Here are some rows, each followed by its group. Rows of different groups can look alike.
{-0.14, -0.15, -0.13, 0.17, 0.58, -0.12, 0.50, -0.93, -0.23, -0.04, 1.09, 0.40, 0.12, 1.50,
 -1.12, -0.62, -0.06, 0.00, 2.55, -0.49, 0.01, 0.27, 0.00, 0.07, 2.20, -0.43} s
{0.40, 0.74, -1.52, -0.55, -0.42, -1.43, 0.18, 1.04, 0.53, -0.40, -0.42, -1.27, -0.55, -0.60,
 -1.53, 0.53, 1.65, -0.65, 0.89, -1.01, -0.34, 0.07, 0.10, -0.93, 0.24, 2.15} k
{1.20, 1.77, -0.38, -0.22, 0.06, -1.98, 1.97, 2.80, 1.87, 2.35, 0.41, 0.19, -3.59, -1.00,
 -1.03, -1.02, -0.82, 0.48, -1.15, 0.39, 0.18, -1.81, -1.19, -1.44, 1.45, 0.42} i
{-0.28, 0.82, 0.63, 0.94, -1.65, 1.07, 0.70, 0.43, -0.03, 1.41, 1.93, 1.05, -0.91, -1.43,
 0.38, 1.92, 0.51, -1.16, -0.27, 2.19, -1.62, 0.80, -0.38, 0.22, -2.40, -1.76} x
{0.83, 0.36, 0.09, 1.04, 1.57, 0.59, 0.39, 0.48, 0.46, 0.19, -0.32, 0.24, -0.80, -0.18,
 0.02, 2.05, -0.36, 1.25, -0.96, 0.84, -0.35, -0.55, -0.04, -1.37, -0.37, -0.16} x
{0.15, -0.68, 2.10, 1.54, 2.09, 0.89, -0.77, -1.37, -0.40, 0.38, 0.43, 0.96, 0.40, -2.12,
 -1.47, 0.37, 0.95, -1.04, 0.33, 1.68, -0.07, 0.71, -0.88, -0.54, -1.28, 1.06} x
{-0.42, -3.33, 2.16, 0.35, 0.15, 0.67, -0.55, -0.85, -0.49, -0.16, 0.61, 0.23, 1.58, 1.22,
 0.36, -0.45, 1.76, -0.01, 0.61, -0.62, -0.17, -0.32, -0.27, 0.27, 1.31, 0.28} h
{-0.86, -0.11, -0.10, 0.35, 0.23, -0.04, 1.30, 0.15, -0.93, -1.22, 0.80, -0.02, -0.02, -0.43,
 0.93, -1.19, -0.03, 0.33, 0.19, -0.43, 0.76, 0.62, -0.24, 1.61, -0.32, -0.90} f
{0.47, 0.62, -0.42, 0.64, -0.86, -0.18, 1.19, 1.45, 0.67, 0.28, 0.60, 0.63, -1.62, -0.37,
 0.38, 0.24, 0.25, -0.57, 0.48, 0.38, -0.59, -0.64, 0.45, 0.12, 0.77, -0.28} f
{0.12, 1.04, -1.50, -2.13, 1.60, 1.17, -0.34, 0.03, -0.58, -1.16, 0.29, -1.17, -0.26, -0.05,
 -1.67, 0.58, 1.99, -1.59, -0.18, 1.67, 0.82, 0.61, 0.19, -0.86, 0.91, 2.30} s
{-0.38, -0.41, 0.71, -0.60, -1.42, -0.56, -0.57, 0.78, 0.30, 0.70, 0.01, -0.72, -0.63, 0.81,
 -0.82, 0.34, 0.17, -1.10, -0.67, -0.70, 0.65, 1.77, 0.32, -0.08, -0.15, -0.29} f
{0.07, -0.99, 0.74, -0.13, -1.69, -0.14, -0.58, 0.83, 0.24, -0.17, -0.82, -0.97, 0.36, 0.71,
 -0.87, 0.25, -0.77, 1.29, -0.33, -1.89, -0.03, -0.18, -0.77, -0.76, -0.02, -1.14} y
{1.11, 0.12, -0.53, 0.52, -0.27, 0.84, 0.72, 0.47, -1.41, 0.22, -0.60, 2.03, 0.39, 0.10,
 0.25, 0.17, -0.97, 0.69, 0.51, -0.58, -1.12, -0.72, 0.44, 0.28, 1.33, -0.92} k
{-0.34, 0.31, 2.24, 1.50, 0.70, 0.94, -1.07, -1.15, -0.77, 0.69, 1.67, 0.48, 0.52, -1.55,
 -1.21, 0.03, 1.19, -0.39, -0.78, 0.78, -0.01, 1.01, -1.57, 0.26, -1.23, 0.95} x
{-0.70, 2.03, 1.44, 0.11, -0.53, -0.43, -0.34, 1.03, 0.10, 0.85, 1.65, -0.22, -0.75, -0.77,
 0.51, 1.78, 0.87, 0.03, -0.73, 1.34, -1.04, 0.68, -0.48, -0.61, -0.70, -1.24} x
{0.05, 0.87, 0.12, -0.41, -0.95, -0.65, -0.63, 0.05, 0.69, 0.89, -0.68, -0.06, -0.38, -0.95,
 1.60, -0.09, -0.16, 0.23, -0.67, -0.19, -0.79, -0.54, 0.71, 0.43, -0.36, -2.06} x
{0.01, -0.56, 1.04, -0.95, 0.69, 0.15, -0.07, -0.95, -1.08, -0.29, -0.40, 0.22, 0.40, 0.89,
 -0.54, -0.25, -1.38, -0.33, 0.21, -0.45, 0.64, 0.26, 0.39, -0.25, 0.36, 0.63} y
{-1.12, -0.40, 0.30, -0.42, 0.02, -0.69, 0.27, 0.81, 1.35, 0.82, 1.25, -1.18, -0.78, 1.21,
 -1.95, 0.31, 1.24, 1.21, -0.46, -2.08, 0.04, -0.37, -0.14, 0.31, -0.16, 0.93} s
{0.73, -0.40, 1.28, 1.32, -0.06, -0.94, 1.71, 0.64, -0.24, 0.48, -1.35, 1.71, -0.47, -1.55,
 0.65, 0.05, -1.39, -0.21, 0.07, 0.24, -1.34, -1.09, -0.39, 0.62, -0.47, -0.80} v
{-0.86, 0.36, -1.32, 0.63, -0.97, 0.71, 0.04, 0.47, -1.37, -0.30, 0.87, -0.47, -0.68, 1.04,
 1.09, -0.29, -0.07, -0.60, 0.83, -0.08, -0.31, 0.92, 0.08, 0.48, -0.75, 0.03} f
{0.51, 0.54, 0.08, -0.33, 1.31, 2.53, 1.31, -0.28, -0.18, 0.05, 0.53, 0.34, 1.32, -1.32,
 1.09, 0.50, -0.20, -2.89, 1.95, -0.54, -0.67, -1.21, -0.54, 0.52, 0.33, -1.25} y
{-0.51, -0.06, 0.15, 1.58, -2.17, 1.36, -0.78, -1.82, 0.86, -1.96, -1.80, 1.87, -0.27, 2.33,
 -2.05, 0.93, -0.48, -0.07, 0.21, -1.53, -0.54, 1.83, -0.93, -0.13, -1.05, 1.40} i
{0.14, -0.82, 0.55, 0.03, -2.31, -0.95, -0.56, 1.01, 0.47, -0.32, -1.49, -0.17, 0.40, -0.11,
 -0.80, 1.27, -0.77, -0.40, -0.60, -2.28, -0.80, 0.27, -0.72, -1.01, 0.05, -1.22} y
{1.04, 0.49, 0.63, -0.18, 0.37, -0.08, 1.02, 1.53, -2.93, -0.19, 0.83, 0.97, 1.20, -1.49,
 1.01, 0.27, -0.67, -0.50, 1.62, -1.19, -1.17, -1.47, -0.26, 0.92, 0.56, -1.12} k
{-0.67, 0.45, -1.34, 0.47, -0.11, -0.29, -0.27, 0.67, 0.05, -0.45, 0.17, -0.02, 0.62, 0.42,
 -0.48, 0.44, 0.30, -1.52, 1.45, -0.35, -0.43, 0.72, -0.42, 0.22, 0.44, -1.08} f
{0.50, 0.34, -2.83, -0.54, -0.01, -0.09, -1.43, 0.54, -2.17, -2.31, -0.12, -1.35, 1.60, 0.71,
 2.24, -0.42, 0.02, 1.28, 0.52, -0.77, -0.61, 0.02, 1.83, 1.45, -0.23, -0.30} i
{-0.31, 1.14, -1.03, -1.17, -1.07, -0.42, -0.61, 1.05, -0.81, -1.09, -0.09, -0.73, -0.77, 0.38,
 -0.36, 0.24, 0.32, -1.13, -0.01, 0.05, -0.92, 0.78, 0.20, -1.29, 0.25, -0.67} f
{0.52, -1.17, 1.67, -0.98, 0.41, 0.52, -0.29, -0.86, -0.15, 1.68, -0.06, 1.53, 0.50, -0.36,
 0.76, -0.50, 0.24, -0.64, 0.49, 0.36, 1.27, -0.84, 0.35, 1.56, 1.00, -0.56} k
{-0.13, 0.30, -1.37, 0.80, 0.50, 0.38, 0.64, -0.18, 0.11, -0.40, 1.80, -0.37, -0.37, 0.86,
 0.32, -0.47, -0.33, 0.00, 1.13, -0.03, 1.19, 0.14, -0.83, -1.25, -0.46, -0.59} y
{-0.25, 0.32, -1.43, -1.41, 1.53, -0.52, 0.87, -0.38, 0.29, -0.54, -1.31, -1.08, -0.56, 1.01,
 -0.05, -0.26, -0.56, 0.94, 0.73, -0.11, -0.09, 0.23, 0.77, -0.99, 0.70, 0.54} v
{0.00, 1.75, 0.83, 0.38, -1.76, -0.15, 0.21, -0.47, 0.30, 0.34, -0.05, 0.47, -0.22, -2.67,
 -0.50, 0.77, -0.54, -0.77, -2.03, -0.26, 0.25, -0.11, -1.09, 1.94, -0.36, -0.92} h
{-0.38, 0.24, 0.77, -0.57, 0.17, 0.16, -0.67, -0.38, 0.00, 0.61, -0.48, 0.82, -0.78, -0.34,
 0.16, -1.84, 0.31, -0.57, 0.33, 0.71, 1.46, 0.44, -0.37, 1.08, 2.23, 0.08} k
{-0.68, 0.40, -0.88, -0.51, -1.30, -0.35, 0.16, 0.09, 1.02, 0.33, -1.34, -0.92, 0.15, 1.47,
 0.19, -1.48, 0.36, -1.43, 0.06, -1.57, 1.63, -0.52, -0.39, -0.12, -0.20, 0.36} v
{-0.21, -1.95, 1.52, 0.59, 0.21, 0.86, -1.05, -0.23, 0.25, 0.99, -0.67, 1.10, 1.19, -0.56,
 0.44, -0.86, 1.48, 1.93, 0.63, -0.89, 0.34, -0.09, 0.60, -0.10, 1.32, 0.43} h
{0.01, 2.06, -1.86, 0.11, 0.23, 0.81, 1.77, -1.05, -0.11, 0.39, 0.77, -0.21, -0.80, -0.07,
 0.16, -1.19, 0.06, -0.37, -0.45, 1.29, 0.20, -0.37, -0.30, -0.82, -0.08, -0.99} y
{0.85, -0.07, 1.05, 0.67, 1.25, 0.86, 0.21, 0.37, 0.04, -0.13, 0.58, 0.45, 0.33, 0.18,
 -0.02, 1.35, 1.13, 1.55, 0.82, 0.43, -0.59, -1.06, -0.03, -0.99, -0.08, -1.05} x
{-0.84, 0.48, -1.63, -1.42, -0.70, 0.87, 0.17, 0.89, 0.22, 0.22, -0.71, -0.08, -0.26, 2.03,
 -0.79, 0.81, -0.01, 0.91, 0.20, -0.79, 0.30, -0.85, 0.79, -0.32, -0.17, -0.55} v
{0.10, -0.14, -0.65, -1.87, 0.70, 0.48, 0.40, -0.09, -1.16, 0.83, -0.66, -0.38, -0.04, 2.20,
 -0.06, -1.06, 0.65, -0.18, 1.29, 0.04, -0.64, 0.79, -0.37, 0.88, 0.27, 0.85} s
{0.18, 0.92, 0.88, 0.19, -2.52, 0.06, -1.19, 0.57, -0.45, 0.74, 0.56, 0.22, -0.65, -1.47,
 1.14, 2.11, -0.64, -0.56, -1.11, 1.16, -0.86, 0.23, -0.08, 0.41, -0.86, -1.94} x
{-1.08, 0.51, -1.02, -0.44, -0.46, 1.22, -0.55, 0.77, -0.75, -1.02, -0.26, -0.97, -0.20, -0.04,
 -0.59, -0.41, 0.94, -0.54, 0.58, -0.01, -1.30, 0.75, 0.10, -0.23, 0.44, -0.56} f
{-0.20, 0.89, -1.15, 0.77, 0.55, 0.72, -0.17, 0.47, 0.56, -0.11, 0.69, -0.28, -0.50, 0.43,
 0.17, 0.47, 0.00, -1.06, 0.24, -0.07, -0.39, -1.05, 0.38, -0.04, 0.94, -0.37} k
{0.30, -0.32, -0.70, -1.61, 1.59, 0.10, -0.77, -1.19, 0.12, 0.72, 0.60, -1.31, -0.41, 0.14,
 -0.99, -0.40, 1.84, 0.49, 0.06, 1.70, 0.50, 0.29, -0.24, -1.35, 0.23, 2.99} s
{0.60, -0.72, -0.75, -0.50, 0.38, -0.71, -0.22, -0.37, -0.21, -1.10, 0.17, 0.93, -1.35, 0.55,
 0.70, -1.89, 0.21, 0.53, -0.84, -0.03, -0.25, 1.47, 0.71, 1.76, 0.86, -0.30} k
{0.24, -0.78, -0.40, 1.42, 0.43, -0.93, -1.57, 0.42, -0.22, -1.56, -1.39, -1.23, 1.13, -0.01,
 0.29, -0.60, -0.22, 1.86, 0.15, -1.97, 0.00, 0.16, 0.00, -0.16, -0.17, -0.03} i
{-0.18, 0.47, 1.15, 0.89, -1.90, 0.81, -0.78, -0.23, -0.41, 1.08, -0.59, 0.47, -0.07, -0.65,
 1.85, 0.24, -0.49, -0.47, -1.07, -0.62, -1.07, 0.13, 0.12, 1.46, -1.81, -1.78} x
{0.09, 1.45, -0.25, 0.09, 1.56, 1.09, 0.98, -1.57, 0.02, -0.22, 1.00, 0.16, -0.02, -0.41,
 0.90, -0.09, -0.41, -0.05, 0.20, 0.42, -0.60, -0.75, -0.20, 0.16, -0.87, -0.52} v
{-0.16, 0.36, -1.63, -0.05, -0.50, -0.09, 0.20, -0.04, -0.61, -0.38, -0.94, -1.97, 1.16, 0.78,
 0.43, -0.60, 1.32, -0.88, 0.79, -1.48, 0.62, -0.98, 0.66, -0.38, 0.60, -0.66} v
{-0.05, 0.37, -1.35, 1.52, 1.13, 0.48, 1.12, -0.10, 0.79, 0.51, 1.25, -1.39, -0.06, 0.23,
 0.33, 0.04, 0.80, -0.88, 1.11, 0.72, -0.01, 0.44, 0.05, -1.57, -0.80, -1.02} y
{0.05, 0.22, -1.82, 1.33, 1.22, 0.73, 0.57, -0.10, 0.65, -0.87, 1.32, -1.43, 0.13, 0.52,
 -0.18, -1.16, 0.38, -0.72, -0.32, 1.80, 0.90, 1.01, 0.78, -1.39, 0.92, 0.91} s
{-0.47, -0.36, -0.25, -0.82, -0.13, -1.55, -0.91, 0.77, -0.74, -0.66, -0.60, -2.12, -0.18, -0.18,
 -1.18, 1.41, 0.92, 0.93, -1.27, -1.18, -0.27, -0.06, -0.04, -0.26, -1.27, 2.38} f
{1.16, -0.68, 0.39, 0.17, -0.08, -0.99, 1.27, 0.65, 0.43, 0.50, -1.31, 2.42, -0.23, -0.05,
 0.11, -1.33, -0.60, 1.67, -0.13, 0.69, -0.17, -0.98, -0.40, -0.18, -0.04, -0.50} v
{0.31, 0.45, 0.34, 0.46, -0.02, 0.33, 1.25, 1.05, -2.97, -0.23, 1.03, 0.34, 0.17, -1.28,
 1.20, -0.46, -0.11, -0.88, 0.62, -0.04, -1.15, -0.75, -0.11, 0.10, 2.06, -1.96} k
{0.28, 0.19, -0.13, 0.02, -1.03, -1.26, 0.66, 1.52, 2.28, 0.21, 0.07, -0.73, -1.82, 0.69,
 -1.34, -0.83, -0.52, -1.45, -1.08, 0.41, 0.48, 0.13, -0.13, -1.82, 1.34, 0.93} h
{0.91, 0.23, -0.55, 0.22, 0.15, -0.60, 0.56, 1.46, 0.90, 0.58, 1.24, 0.81, -1.05, -1.12,
 -0.03, 1.71, 0.14, 2.05, -1.26, 0.30, -0.80, -1.04, -0.40, -1.40, -0.72, 0.72} x
{1.01, 0.91, -1.46, 0.34, 0.67, 0.18, 0.99, -0.13, -0.30, -0.71, 0.72, -1.43, -0.39, -0.68,
 -0.29, -0.52, 0.79, -0.73, 0.48, 0.80, 0.04, -0.77, 0.68, -0.46, 0.12, 0.92} s
{-1.03, 0.94, -1.37, 0.54, 0.38, 0.18, 1.16, -1.01, -1.31, 0.73, 0.83, -0.82, 0.57, 0.06,
 -0.42, -0.07, 0.07, -1.33, 0.20, 0.64, 0.61, -0.50, -0.61, 0.06, -0.17, -1.64} y
{-1.06, -2.68, 1.08, 0.04, 0.32, 0.37, -0.84, -0.56, 0.64, 0.48, 0.18, -0.36, 1.76, 1.86,
 0.36, -0.71, 0.93, 2.33, 1.37, -1.15, -0.18, -0.17, -0.14, 0.55, 0.05, -0.17} h
{-0.81, 0.12, -1.12, 0.98, -0.29, 0.14, 0.35, 1.06, -0.59, -1.35, 1.53, -0.14, -0.14, 0.53,
 0.77, 0.04, 0.49, -0.63, 0.54, -0.68, 0.97, 0.40, -0.13, 0.13, -0.59, -1.43} f
{-0.41, 0.41, 1.63, 0.52, -1.23, 0.45, -0.55, 0.61, -0.22, -0.43, 2.57, 0.56, -1.57, -1.57,
 0.73, 1.39, 0.21, -1.08, -1.03, 1.77, -0.55, 1.71, -0.24, 0.69, -2.46, -0.27} x
{0.64, -0.82, -0.35, 0.67, -0.53, -0.54, -0.66, 1.00, -1.20, -1.62, -1.13, -0.01, 1.02, 0.24,
 0.08, -0.59, -1.41, 1.24, -0.90, -2.47, 0.94, 1.59, 0.61, 0.19, 0.70, 0.32} i
{-0.14, 0.08, -1.22, -1.96, 0.47, 0.48, 0.23, 1.05, -0.62, -0.93, -0.60, -0.98, -1.31, 1.95,
 0.60, -0.06, -0.14, 1.37, -0.90, -0.61, 0.62, 0.08, 0.90, 0.62, 0.19, -0.38} v
{0.12, 0.49, 1.31, 0.63, -1.84, 1.35, -1.20, -0.37, -0.46, 0.93, -0.37, 1.35, 0.89, -0.06,
 1.81, 0.98, -1.05, -1.09, -0.38, 0.86, -0.14, -0.57, 0.30, -0.27, -1.48, -2.76} x
{0.46, 0.70, 0.90, 1.01, -0.28, -3.09, 1.49, 2.00, 1.25, 1.91, 0.83, 0.58, -2.09, -0.87,
 -0.21, -1.23, 0.03, 1.40, -1.57, 1.45, 0.45, -0.99, -0.73, -0.02, 0.45, 0.31} i
{-0.10, 0.67, -0.03, -0.65, -0.11, -1.12, -0.08, -0.02, 0.33, 0.01, -0.24, 0.36, -1.18, 0.59,
 0.35, -0.48, 0.78, 0.07, -0.30, 0.41, 0.42, 0.99, 0.32, -0.71, -0.37, 1.05} f
{-0.20, -0.35, 1.57, 0.71, -1.10, 1.12, -0.44, -0.45, -1.21, 0.58, -1.03, -0.15, -0.29, -0.21,
 0.98, 0.36, -0.49, -0.29, -2.09, 1.08, 0.19, -0.14, 0.24, 2.37, -0.82, -0.74} x
{-0.20, 1.12, -1.81, 0.33, 0.43, -0.61, 0.28, -0.56, 0.11, -0.17, 0.75, -1.23, -0.84, 0.16,
 -0.21, -1.61, 0.03, 0.15, -0.49, 0.96, 1.00, -1.24, -1.07, -0.27, -0.20, 1.48} s
{0.23, 1.34, -0.18, 0.21, 0.95, 1.13, 0.41, -0.70, -0.42, -0.21, 0.24, -0.93, 0.83, -0.28,
 0.64, -0.86, -0.68, -1.12, 1.36, 0.07, 0.19, 0.17, -0.46, 0.46, -1.72, -0.88} y
{0.88, 0.91, -0.63, -0.26, 1.42, 2.95, 0.99, -1.06, -1.29, -1.35, 0.52, 0.02, 1.71, -1.30,
 0.38, -0.01, -1.20, -0.95, 2.55, 0.89, 0.33, 0.77, -0.09, 1.61, 0.48, -0.96} y
{0.65, -0.67, 0.29, 1.61, -0.36, -0.25, -0.14, 1.27, -0.57, 0.58, 0.10, 0.39, -0.70, -0.63,
 0.26, 0.68, 0.37, 0.59, -0.38, 0.60, -1.10, 0.12, 0.23, -1.68, -1.98, -0.50} x
{-0.74, 0.37, -1.42, -1.89, 1.81, 0.33, -0.22, -0.83, -0.45, 0.00, -0.01, -1.06, 0.35, 0.48,
 -1.99, 0.52, 1.05, -0.40, -0.18, 1.11, 0.01, 0.36, 0.17, -1.56, -0.26, 1.79} s
{1.91, 0.35, 1.02, -0.24, -0.09, -2.21, 1.46, 1.23, 1.42, 2.29, -0.06, 0.46, -2.35, -0.50,
 -0.35, -1.45, -1.25, 1.70, -1.24, 0.12, 0.87, -0.93, -0.28, -0.34, 1.60, -0.36} i
{-1.33, -1.19, 0.61, 0.27, -0.32, -1.67, 2.62, 2.64, 2.02, 0.36, 1.57, 0.56, 0.94, 1.35,
 -0.86, 0.70, 1.34, 0.53, 0.82, -1.01, 1.04, -0.67, -0.10, -0.41, 0.02, 0.22} s
Which 3 groups are nearest to each row below, nearest first, going by the average distance to the group's rows?
{-1.54, -0.71, 0.22, 0.25, -0.48, -0.34, 0.99, 1.95, 0.81, 1.52, 1.12, 0.09, -0.68, 1.81,
 -1.73, 0.03, 0.72, -0.61, 0.55, -0.99, 0.72, 0.14, -0.09, -0.56, 0.26, 0.84} -> f s v
Which 3 groups are nearest to each row below, nearest first, going by the distance to the centre of the group?
{0.63, -0.65, -0.15, -0.61, 1.05, 1.52, -0.09, -1.04, -1.40, -1.20, 0.21, -1.18, 1.90, -2.04,
 -0.04, -0.73, 0.48, -1.26, 2.01, -0.15, -0.58, -0.18, -0.43, 0.63, 0.35, 0.71} -> y k s
Which 4 groups are nearest to each row below, nearest first, going by the distance to the group's nearest row?
{0.91, 0.78, -1.27, -0.16, 0.42, 0.87, 0.36, -0.76, 0.18, -0.74, 0.63, -1.35, -0.08, 1.01,
 -0.12, -0.43, 0.31, -0.04, 0.53, 1.75, 0.33, -0.11, 0.00, 0.08, -0.07, 0.11} -> s y k v
{0.76, 0.10, 1.56, -0.99, -0.22, -1.30, -0.37, 1.42, -1.17, -1.03, -0.90, -0.59, 1.10, -1.15,
 0.20, 1.23, -0.15, -0.73, -2.40, -1.74, 0.51, 0.58, 0.53, 0.90, 0.58, 1.66} -> f i y h
{-0.63, 0.31, -0.58, 0.39, -0.39, -0.49, -0.40, 0.87, 0.83, -0.26, 0.54, 0.33, -1.01, 0.82,
 -0.16, -0.13, 0.96, -0.46, -1.25, 1.10, 0.64, 0.48, 0.38, -0.90, -0.13, -0.18} -> f k h y
{0.19, -0.26, -0.54, -1.38, 2.49, -0.15, -1.05, -0.57, -1.76, 0.08, 0.86, -1.25, 0.28, -1.05,
 -1.42, 0.37, 2.16, -1.37, 0.19, 1.40, -0.93, 0.17, -0.67, -1.22, -0.19, 2.07} -> s x k f
{0.32, -0.73, -0.30, 0.20, 0.46, -0.37, 0.43, 0.14, -0.48, 0.00, -1.62, 1.92, 0.09, 0.07,
 0.72, -0.07, -1.67, 1.37, 0.50, -0.13, -1.12, -2.13, -0.44, 0.62, -0.18, -0.10} -> v k y x
{0.08, -0.39, -0.62, 1.63, -1.49, -0.41, -1.07, -0.90, 1.22, -0.50, -0.41, -0.41, -1.33, 1.25,
 -3.08, 1.23, -0.05, 0.97, 0.30, -0.52, -0.25, 0.24, -2.01, -0.91, -0.33, 0.65} -> i y s f
{1.14, 1.13, 0.22, -0.99, -0.68, -2.22, 1.01, 0.85, 1.31, 2.25, 0.22, 0.23, -2.15, -0.06,
 -0.09, -0.66, -0.67, -0.24, -1.48, 1.50, 0.04, -1.55, -0.84, -0.44, 2.00, 0.59} -> i h f v
{-0.50, -0.10, -0.30, 1.87, -1.36, 0.03, -0.68, -1.21, 0.81, 0.62, -0.79, 1.02, -0.86, 1.78,
 -2.57, -0.06, -1.60, -1.03, -0.38, -1.56, -0.54, 0.96, -2.34, -1.38, -0.66, 0.07} -> i y f v
{1.12, -0.18, -0.75, -0.45, 2.60, 0.51, -0.06, -1.85, 1.48, 0.90, -0.86, -1.28, 0.50, 1.54,
 -0.64, -0.40, -0.34, 0.91, 0.17, 0.15, -0.10, -0.88, -0.62, -0.59, -1.74, 1.28} -> v s y x
{0.40, 0.84, -0.05, 0.68, -0.84, -0.18, 0.97, 1.67, -2.57, 0.10, 0.44, 1.11, 0.73, -1.06,
 1.03, -0.31, -0.38, -1.60, 0.65, -0.62, -0.60, -0.76, -0.95, 0.31, 1.54, -1.54} -> k f v y
{0.03, -0.69, -0.08, -1.18, -1.64, 0.43, -1.34, -1.19, 0.02, -1.11, 0.81, 1.31, 0.60, 0.25,
 -0.46, 0.10, -0.46, -0.76, 0.05, -0.08, 0.22, 2.23, 0.52, 1.36, 0.18, 2.10} -> y f k s
Which 4 groups are nearest to each row below, nearest first, going by the distance to the centre of the group?
{0.60, -0.11, -0.34, 0.83, 0.82, 0.87, 0.34, -2.59, 1.32, 0.87, -1.62, -0.23, 0.35, 0.33,
 -0.27, -0.49, -1.61, 0.38, -0.18, 0.27, -0.12, -1.05, -0.82, -0.52, -0.58, 0.47} -> v y h i
Which 4 groups are nearest to each row below, nearest first, going by the average distance to the group's rows?
{-1.13, 1.57, -1.39, -0.95, 0.00, -1.52, -0.79, 1.45, 0.15, -0.52, 0.37, -2.23, -1.05, 0.54,
 -1.74, 0.29, 0.71, 0.16, -1.55, -1.18, -0.45, 0.92, -0.69, -0.50, 0.28, 3.16} -> f s v k
{0.19, 0.38, -2.87, -0.54, -0.49, 0.98, -0.27, -0.13, -1.38, -1.56, -0.66, -1.42, 0.23, 0.77,
 1.28, 1.00, -0.42, -0.41, -0.09, 0.21, -0.83, -0.42, 1.73, -0.64, -0.69, -1.15} -> f v y k
{0.24, -0.51, 0.23, -0.85, 0.13, -0.13, -0.05, -0.73, -1.11, 0.18, 0.51, 1.19, -0.31, 0.76,
 -0.38, -0.28, 0.06, -0.41, 0.42, 1.01, 0.74, 0.27, 0.07, 0.17, 0.36, 0.95} -> f k s v
